In the table below, every row is followed by its label. The labels come from one hidden rule.
[ 15 -68 -14  27 -58   0  -7 127 -24 -10  51  16  31  -9  91 -83  23 -70
 -11  80 110  -5  30  -6 -12  44  67 -79   6] 4
[-12  -3  32 -57   7 -21   2  55   7 -22 -16   0 -10   9   1   6 -22 -99
 -10  -8 -36 -77 -12  19  18 -15  -3  31  36] 2
[ -7 -46  -6  94 -60  -5 -18 127 -19  12  47  12  29  20  -7 -40  24  10
 -64  40  74 109   4   1 -15 100 -20 -51   6] 3
[  -4   16  -35 -116    9  -43  -30  -13   47   -2   16   80  -48  -47
   42  -31   17 -127   88  104  107  -27   22  -25  -28  -17    3   73
   31] 4
[  28   26  -15  -92  106  -61    3  -44   67   -5  -32   58  -76  -42
   66  -13   22  -51  123  -23   26 -127   74  -46  -78  -69   30  127
   47] 4
[  6   5 -15 -45  44   7  -2  -8  11 -15 -49  61 -10  -4  23   3  77 -41
  36 -23  89 -18  26  -6 -11  13  22 -17  22] 3
[ -8  -7 -16  64  29   0  -5  50   0  -2  -5 -49  17 -14   3  56  84  18
  87 -40 -42  26  16   3   7 -28  52 -23  -7] 4
[   0  -16    2  -62    2    7   -1 -114   31    7  -56   -9   -9  -12
  -66   -1  -63  -93   32   -3  -34  -43   16  -26  -15   10  -38   84
   27] 4
[  -2  -34  -32 -103   91  -14  -31  107   -2  -37   -5   25   18  -14
   86   10  127  -40  106   26   58  -16   84   -7  -39   11   44   98
    3] 4
[ -6  59  -4 -49   7  37 -16 -82   4  14 -20 -41 -35 -31 -35  14  35  -3
 107 -49  -4 -35  11   6 -30 -51 -55  62 -49] 2
[ -18   49   41  -76  -76   19   30  -32   70   47  -34 -110   -2   -2
 -101  -53 -127  -62   21   13    7   40  -57  -25    5    6 -118   11
  -67] 2
[-25  22  13 127 -36  15  -8  34 -84  15  34 -50  29   7 -34   7  25 -35
 -11 -15 -17 127 -13   1   9 -22   7 -44 -29] 2
[ 23 -45 -34 127 -12  24   0  33 -69 -29  55  20  61  32  93  46 116 127
 -94 -87 -66 123   8  56  45  -1  43 -66 -13] 1
[ -19   83   -8    4  -29   64  -42  -45  -78   31   40  -98   54   -7
  -94   51   29   -1   18 -127   36  106   17   20   13  -87  -24  -61
  -70] 1
[ -5   7   2 -96 -17   9   7  -3  31  21 -21   0 -25 -30 -49  -9  -7   3
 -51  26  46  -3   7 -34   8  12 -33  20  17] 4
[  32   21   12 -127   75  -33   15 -108  102  -19  -69  127  -65  -15
   40   29   65   79  127  -14  -88 -127   31  -12  -29  -13   39   83
   58] 4
[ 31 -37  16 -80   4  -8  14   4  30 -15 -13  11   1  12  16 -31 -58 -10
 -13  22  -9  12 -16  11 -15   4 -26  25  12] 2
[  20  -50    4    6  -46   33   31   10  -36    6   14  -33   15   22
  -29  -12 -127   29  -30   17   -7   58  -44   13   47   44    4  -48
    3] 1
[-19  34  -6  54 -33 -17 -14  15 -41  19   4 -37  34  16  18  29  44   7
  28 -75  30  -9   3  15 -14 -13  36  10 -43] 2
[  11  -51  -12   78 -105  -17   60   74   22    0   35   11   18   17
   39  -11  -31   90  -40  127  -96  -67  -23   11   28   68  -42 -105
   29] 2
[ -4  53  23 -92 -17   3  -1 -98  54  40 -18 -57 -35 -30 -80 -13 -33 -65
  38   5   6  -5  -5 -17 -29  -3 -21  40  -7] 4
[ 20  -7  43   6 -21  -2  21 -34  22   7 -33  -2 -10   4  -2  10 -85  80
 -91 -37 -56  16 -54  25  -4  35 -14  17  10] 2
[ -19  -34  -45 -116   17  -22  -51   73   11    3    1   44   -2  -29
   28  -36  127 -127  108   32   91 -106   31  -58  -48   24   14   -2
   32] 4
[  24  -56   25  127  -75   -3   26   80  -64  -38   41   -3   36   35
   87  -59  -53   16 -127   56  -87   84  -25   20   42   85  -32 -105
   11] 2
[ -17  -22   -2  -62  -16  -17  -20   80   21   16   37   11   20  -18
   38  -12   90 -127   90  -25  127  -36   47   -8  -21   -4   32   12
    3] 4
[  -1   -1   36  -24   30   11   10  -63    7  -12  -12   21  -22    1
   15   48 -127   31   -6  -59  -94   10    1    7    6  -43    9   70
   30] 1
[  59  -64   13   99   48  -38   33  -20  -21  -57   -4   94  -11   35
   73   25  -27  127  -60  -16 -127  -91  -34   33   31   34   52   20
   39] 2
[ -55  -35  -47   23  -36   -5  -46  115  -82   13   71  -17   37    4
   64  -39  127  -81  -42   -1  127   86   51  -28  -14    9   -9 -127
  -12] 3
[   0   43   35 -127   27   17   25  -72  113  -11  -70    7  -58  -21
  -29   37 -118  -16   58   12 -107  -81    6  -14  -21  -14  -73   97
   24] 3
[ 18 -52  -3  80  -7 -39  48 127  -6 -32   9  91   0  41  57 -54   5  33
 -99  76 -66  30 -28   4  -5  80   8 -13  49] 3
[  -9  -33   -8  127  -19   10   -5   56 -127   -2   33  -44   42   25
   68    8   59   53 -127  -51    7   79   20    6   27   26   33 -127
  -20] 1
[ 15 -48 -32 -96  -9 -62   0 115 -11 -25   9 127 -17 -11  52 -94  61  -1
  34 127  75 -81   0 -12  -2 110   2 -22  48] 4
[-27  11  -9  31  64  17 -15 -39  -1  22  54 -48  41   7  12  46  83 108
  25 -72  16  99  35  35  21 -26  16 -34 -19] 1
[  38  -37  -18   23   52  -56   23   27   68  -38    7   71  -20    4
   64  -44   51   22   29   81   22 -125   39  -15    3   47   20  -10
   72] 3
[  25   24   34  -76   13   -2   32  -65   66  -27  -23   74  -48   -4
  -20   19  -81   84   -4   -2 -119 -107  -22   22    7  -25   23  101
   43] 2
[ -26   -7  -32  -48   15    4   12  -47  -14   28    1   28  -10   -6
   -8  -57   42 -127  110   30  -34   10   20    4   -8   -5   13  -20
  -33] 3
[  31   20   61  -36   44  -26   78 -127   86  -46  -49   90  -64   12
  -28   49 -127  127    0    6 -127  -69  -21   11   12   16  -23  108
   47] 2
[  -7    7   21   86  -25    2   12  -12 -101   19   -6 -115   37    8
  -31   29 -101   24  -92  -37  -20   23  -38    9   16   20  -26  -69
  -54] 2
[  31  -81   34    9  -22  -34   17    6   65  -26  -24  111  -31   32
   26  -46  -71   76   -2   94 -126 -127   -8  -16   10   68  -76    8
   40] 3
[  -1    8   14   71   26   24   16  -83  -40   20    0  -95   37   30
  -25  -27 -103   35 -127  -51  -67   73  -62   16   28   25  -34 -106
  -43] 1
[  9  10  12  99 -51  31  13  12 -97  15  -6 -86  21  12 -59 -16 -99 -82
 -27  23 -58  29 -54  10  27  16 -78  -4 -50] 1
[  -5   44   36  -84   32  -19   40  -89  127   21  -46   11  -60  -17
  -45  -85 -127  -93   66   56 -120 -101  -12   -2   -9    3  -27   95
   43] 4
[  19   62  -12  -44   62    6   45  -86   91    6  -83   72  -69  -31
   28   53  -56  -28  127  -11  -30 -127   17   -7   -9   17  -38  110
   20] 4
[  31  -13    8   -8   56  -20   10  -85   -4  -42   -3   29  -20   33
   51   54  -39  127  -56   14 -127  -88  -22   31   23  -19   38   47
   56] 2
[  6  12  18  -6   9 -14   7 -70  66 -23   8   3 -45  19 -41   1 -37 -26
  47  51  79 -58  38  -5  10 -14 -25 104  24] 3
[-22 -13 -72  47 -57 -12 -39 112  15   5  48 -22  32 -16  -8 -58  10 -72
 -79  29  27  19  12 -34   3  16  -3 -37  11] 4
[ 16 -30 -17  59  97  -3 -10  21   5  -8  29  59  46  -3  76 -10  92  62
   5 -44 -54 -16   9  30   2   5  53  -8  44] 2
[   5  -21   11  127  -31   -1  -40  102 -116    0   42  -18    8   26
   43    6  -57  127 -113    5  -41  127   -2   35   20    0   16 -119
  -23] 2
[   3   21   67  -36  -13   -4   18  -34   -7    9  -10  -62    8    3
  -63   50 -124   55 -127  -23  -93   55  -76   19   37  -25  -55  -65
  -61] 2
[ 21 -19 -19  25  29  -3   0  31  29 -32 -22  42  -1  -7  49  -4  17  24
 -26  22 -29 -65  18  16   1  -9  18  24  44] 2
[ -28   17  -37  -31   50    7  -40   34   31   27   35    2  -16   -9
  -10  -28  127 -127   52   10   89  -63   53  -49  -35  -31   25  127
  -20] 4
[-22  40  12 -53   6  38 -29 -49 -59  14  -7 -54   8 -14 -72  64  70 -25
 -14 -59  97  21   6 -21  -7 -42   6  21 -69] 3
[ -3 -30  11 127  -7  -3   1  16 -64  -3  41 -76  41  35   8 -37 -25  25
 -93  13  35  95 -34  41  40  35 -40 -81  -7] 2
[-26  -8 -19  90   4  21 -55  28   6   9  11 -21  62 -15 -41  13  29 -60
 -31 -54  39  57  -7   9 -15 -15  20  -4 -51] 2
[  17  -25   60  127  -48   -2   43   32   -3  -19   19  -11   29   68
  -34   42 -127   66 -127  -48 -127   79  -67   24   53   78  -70 -127
  -28] 2
[  -2  -34  -27  127  -45   16   -6   78  -47  -20    6 -118   24   30
  -12  -20  -19  -44  -85   31  127  127   -8   -2   31   74  -62  -48
   -6] 2
[-20 -11  34  93 -29  24   6   4 -88  33  39 -98  37  -5 -22  72  48 -99
  37 -49  -3  87  24  13  35   6 -12 -73 -57] 1
[-23  23  18 -59 -26  16 -23 -61  20  22 -13  -9  -9   9 -33  46  13 -25
  90 -49  71 -24   5   6   9 -72   2   4 -14] 1
[  1 -24   7  46   1 -16  -4  10  17   5   5 -59 -16   6  30  21  38  60
 -63  -3   5 -24  -5  13   7  28 -25   2  23] 2
[  6  22  56  17  -3  12  16 -74 -23 -10  -5   4  -1   4  27  42  20 -16
 -39 -38 -28 -75 -33  20  25 -19 -22 -41  -9] 1
[  18  -31   14  127  -49   32   13   -3  -64   18   28  -12   18   25
  -15   37  -50   67 -127   55   40   -4  -67  -13   33   35  -36  -79
  -17] 2
[ -7  -4   8 -53 -11   8   2 -41 -46  10  -1 -85   0 -13 -74  -1 -16 -65
 -94 -41  15  83   9  13   3   9  -5 -21 -25] 3
[ -7  -9 -17 -34 -32 -13  11 -19 -16  17  35 -12  17  -1   2   3   3  18
  40  16  35  82  30  -4 -21  15  24  -7 -11] 3
[ 23 -20  37   8  -4   2  -3 -41  62   0  17  19  -8  15   3   3 -57  13
 -70  18 -42 -72 -35  -4  -5  38 -52 -41  27] 3
[-12  21 -38  -1  23  17 -55  13 -73  11  37 -68  21   4  34  10 127 -58
 127 -42  55  16  55  -3  -9 -64  75 -31 -38] 2
[-15  -3  -5  63 -37   7 -37  80 -77  34  48 -50  14 -12 -13   1  13  10
  27 -38  49 127  -1   8   5  -8  22 -41 -26] 3
[   5   10   -7   71   -7   -2  -12  116   19    4   65 -109   32   -6
   -2    9  127   40  -14  -44   29  107  -36  -25   13   44    2  -62
   22] 3
[  -7   22   26   62  -17   44  -14   87  -29   34  -22 -113   32   -2
  -37  -10   71   74 -105  -61  -21  113   -9   -6   34  -13   11  -18
  -55] 2
[ -3   3  38  35  27 -22  36 -53 -55  -7 -30 -45  30  -8   5  59 -12  85
 -51 -41 -26  18 -18  18  -4  24  42  76 -13] 3
[   2   41   47 -110   41   21   -3 -127   63    8  -83   11  -39  -16
  -11   20   44   24  111  -12 -102  -77    3   -9    0  -74  -17  127
   -5] 3
[  10   40   59   18  -73   29    2 -114   67   25  -54  -78  -39   16
  -84   57 -127  -76  -29  -73   32   26  -31    9   11  -13  -50  -14
   12] 1
[  25    4   11 -127   24  -12   32  -31   73  -11  -21  -30  -39   11
    6  -32   22    5   99   32  127   39   46  -24    4   -1    6   96
   36] 3
[  44  -52  -30   96   29  -55  -13   96  -26  -35   38   84   38   17
  119  -21  127   89 -108    6    4   41   12   17   11   28   54  -55
   46] 2
[-16 -16 -22   0  -7  -7 -31   8 -29  -1  28 -48  16 -11 -20 -15   7 -74
  63 -39  14   3  44 -26 -35  -1  34 -21  -7] 4
[  24  -32   48   90  -33  -11   55    0  -16   -4  -12   -1  -25   52
    8  -28  -83   81  -53   34 -106   42  -58    1   13   44  -54  -68
   21] 3
[ -44   42  -41  -43  -30   13  -37   43  -47   41   24  -58   31  -41
  -52  -42   68 -103  127  -25  113   88   55  -46  -16  -42  -17   36
  -25] 3
The hidden rule looks at only part of the columns. Which column or columns, counting from 0, in order?
5 13 23
Here are more rows. What is the label of each one?
[ 21 -36 -20  66  -2 -37   4  97 -28 -20  31  56  24   8  79 -72  17  38
  41  43  59 -34   6 -25 -15  17   8 -40   8] >> 3
[  -8   19   10 -127  -19   -4   16  -41   47   24  -18   -3   -9  -24
  -25    5  -57 -123   98   22   68 -105    2  -21  -27   -3  -11   29
    2] >> 4
[  41  -26    9  113   77  -16   54  -45    6  -35  -29   83   23   31
   32   36 -100  127  -98  -13  -69    6  -20   52   36  -22  -21  -49
   51] >> 2
[ -9 -38 -33  37   5  -9 -40   2 -36  -4  36 -11  41  11  38  -4 127  27
  20  -8  47  29  22  -5 -15  -7  13 -24 -14] >> 3
[ -20    4   32   35  -13   33   46    5  -38   40  -16  -46  -21   18
  -33   41 -105  108 -127  -38  -36   93  -51    9   19  -11  -42  -15
  -46] >> 1
[-18  42  18  32  -7  28 -16 -75 -77  32 -32 -68  58   4 -65  47 106 -14
  68 -75  70  24  -8  10   8 -43  -2  14 -51] >> 1
[  22   12  -29  -42   38  -11   -9   -9   57   -3   32   62  -37  -11
    6   -7   41  -55   59  -38   18 -127   60  -13  -31   -8   49   17
   41] >> 4
[ -6  20 -40  75  78  29 -18  19 -51  23  32  15  47   3  -1  52 127 -30
   7 -75  15  35  29  27   3 -81  91 -45 -39] >> 1
[   7  -63   13  100  -39  -16    2   95  -42  -14   40   -6   40   32
   42  -25  -84   91  -98   18  -33   47  -20   24   11   56  -71 -105
  -42] >> 2
[  26   13   36  127   33    3    4  -64  -98  -15  -29   46   15    2
  -34   72  -39  127  -98  -63 -127   43  -34   26   54   35  -64  -12
  -35] >> 2
[  6 -23 -17  16 -27  15  -7  29  13   8  41   0  25 -12  42   5 -17   9
  28  -1  -1  94   7  -8  -2 -35  22  -9   8] >> 3
[-14 -22 -35 -10  43 -33 -51  11  62   1 -18 -25 -19 -44  -6 -29 127 -72
 127   4  58 -44  39 -34 -22 -61  23  25 -23] >> 4
[-11   9 -45  -5 -12 -39 -32  31  29   5  38  30 -19 -22  35 -70 114 -63
  12  18 127 -55  49 -21 -41  -1  93  47 -13] >> 4
[ 12 -22 -20 -65  23 -36  -5  31  40 -27  -5  69 -14  22  85  -9  60  26
  -5  -5  -3 -48  -9  18 -27  29  32  22  -7] >> 2
[  -1  -34  -12  127  -52   58    2   83 -127   15   71  -62   69   62
   -9   73   28  127 -127  -82 -104  127  -40   41   84   18    1 -127
 -107] >> 1
[  -8  -34   14  127  -15   47    9  -24  -66   25   12  -66   18    5
  -34  -20  -32    6 -124  -15  -34   19  -39   21   29    1   -3  -66
  -22] >> 1
[ -1  43 -25 -15  -3 -20 -11 -26 -50   3 -33 -34 -32  30  55  -3 -50 107
  65 -49 -59 -92  40  15  19   1  30  32   0] >> 2
[-10  13  29 -45  29  -1  14 -14  50   3 -20  50 -22  -1  -9  54  31  42
  93 -25 -69 -27   3  21  -1 -38   0  32   1] >> 2
[   1  -59  -10  -60   17  -54   11   99  106  -31  -20  117  -60  -31
   53  -73  -82   -9   68   85   99 -127   22  -18  -15   47   17   23
   69] >> 4
[ -8 -12 -23 -40 -13 -12 -19  13 -23  16   9 -15  41 -22   5  18  53  20
 -14 -46  69  21  49  -1 -22 -68  33 -15  -3] >> 4
[  42  -72   30  127   -3  -47   60  124   48  -45    9  127  -11   29
   82  -38   29  127  -68  101  -80 -116   -5   -9  -18   75  -18  -51
   74] >> 3
[ -14   35   24 -127   15  -13    8  -84   49    3   -5    2  -63  -25
  -58   15  -50  -56   19   50    9   11    8  -26  -20  -37  -47   37
  -13] >> 4
[  18    3  -13 -100    2  -13    1  -73   15   13  -37  -31  -26    4
   -7  -14   70  -63    5   64  -19  -89   11  -12  -22   -6  -19    0
   36] >> 3
[   2   -4   15   50  -29   -9   18   29   -4  -17  -16   63   -9   22
   34   26 -127   50  -40   16  -84   20  -16   -2   24   26  -37  -54
    8] >> 3
[-15   4  18 111  -4  22 -14   2   8  -5 -15 -75  17   1 -20   3 -49 -13
  -2   7 108   5  -7  28  14  10   0 -41 -38] >> 1
[ -22   -5  -28  127  -88   31  -39   97  -94   33   53 -127  104    9
  -23   -1   23   14 -127  -91   80  127  -33   13   28  -20  -26 -127
  -73] >> 1
[ 22   4  -8  -4 -41  -7  26  38  42   1  36  15   4   2  11  -9 -22   3
 -65  48   5  -6 -46  17 -23   5 -80 -52 -10] >> 2
[ -2  -6 -34  36  36 -13   9  25  22 -20  22  50  -8   4  33  28  -4  43
 -36 -63  42  55   8  25   0  24 -15 -15  49] >> 2
[  16  -49  -12  127  -90  -11   -7  127  -15  -11   72  -42   72   23
   50  -41  -10   71 -127   40   -7    7   -7   29   28   89   26  -90
   -5] >> 2
[  -4   29   58  -38  -71   32   26  -44   22    9  -42  -48   -2   10
 -122   -3 -127   12 -127  -37 -127   76  -73   23   19    1 -127  -20
  -33] >> 1
[-21  -3 -21 -16  30 -25  -2  36  65  -8  29 -25  14  10   5 -25   6 -39
  59  62  58  -1 -24 -15   3 -26  -9  -1  35] >> 3
[  9 -15 -15 -28  -8 -30 -10  56 -16   2  38  68  -3  11  39 -37  98  -7
 -12   6  63  -9  29 -18   4  15  32 -48  18] >> 3
[ -12   -6  -27 -122  -10  -18  -17   54   53  -21   19   42  -27  -22
   75  -94   71 -127   74   88  103  -21   44  -38  -42    5   24   25
    3] >> 4
[ 21 -28   1  89  -2 -11   0  53 -91 -13  31  56  29  15  50  42  63 100
 -29 -32 -98 127  -1  37  55  33  34 -84 -15] >> 2
[   2   51    9 -127   34  -61   24 -127  101  -12  -58  127  -86  -41
   12  -34   60 -127  127   41   17 -127   52  -51  -80  -38    8  127
   59] >> 4
[ -11   10   17   71  -67   43   11   29  -14   19   10 -102   17    7
  -27   64 -125   58  -56  -74  -99  122  -52   10   13   -2  -26 -106
  -82] >> 1
[  14   -8  -40 -127    0  -14   -8   35   88  -16  -27   93  -53  -31
   46  -79  -20 -127   84  124  124 -127   38  -49  -73   47  -18   48
   64] >> 4
[  -2    2  -35   22  -39   -5   -6   31   -3   27   38    2   29    4
    5  -16    6 -127   53   59   76   19   25  -14    0   21  -25   -1
  -30] >> 3
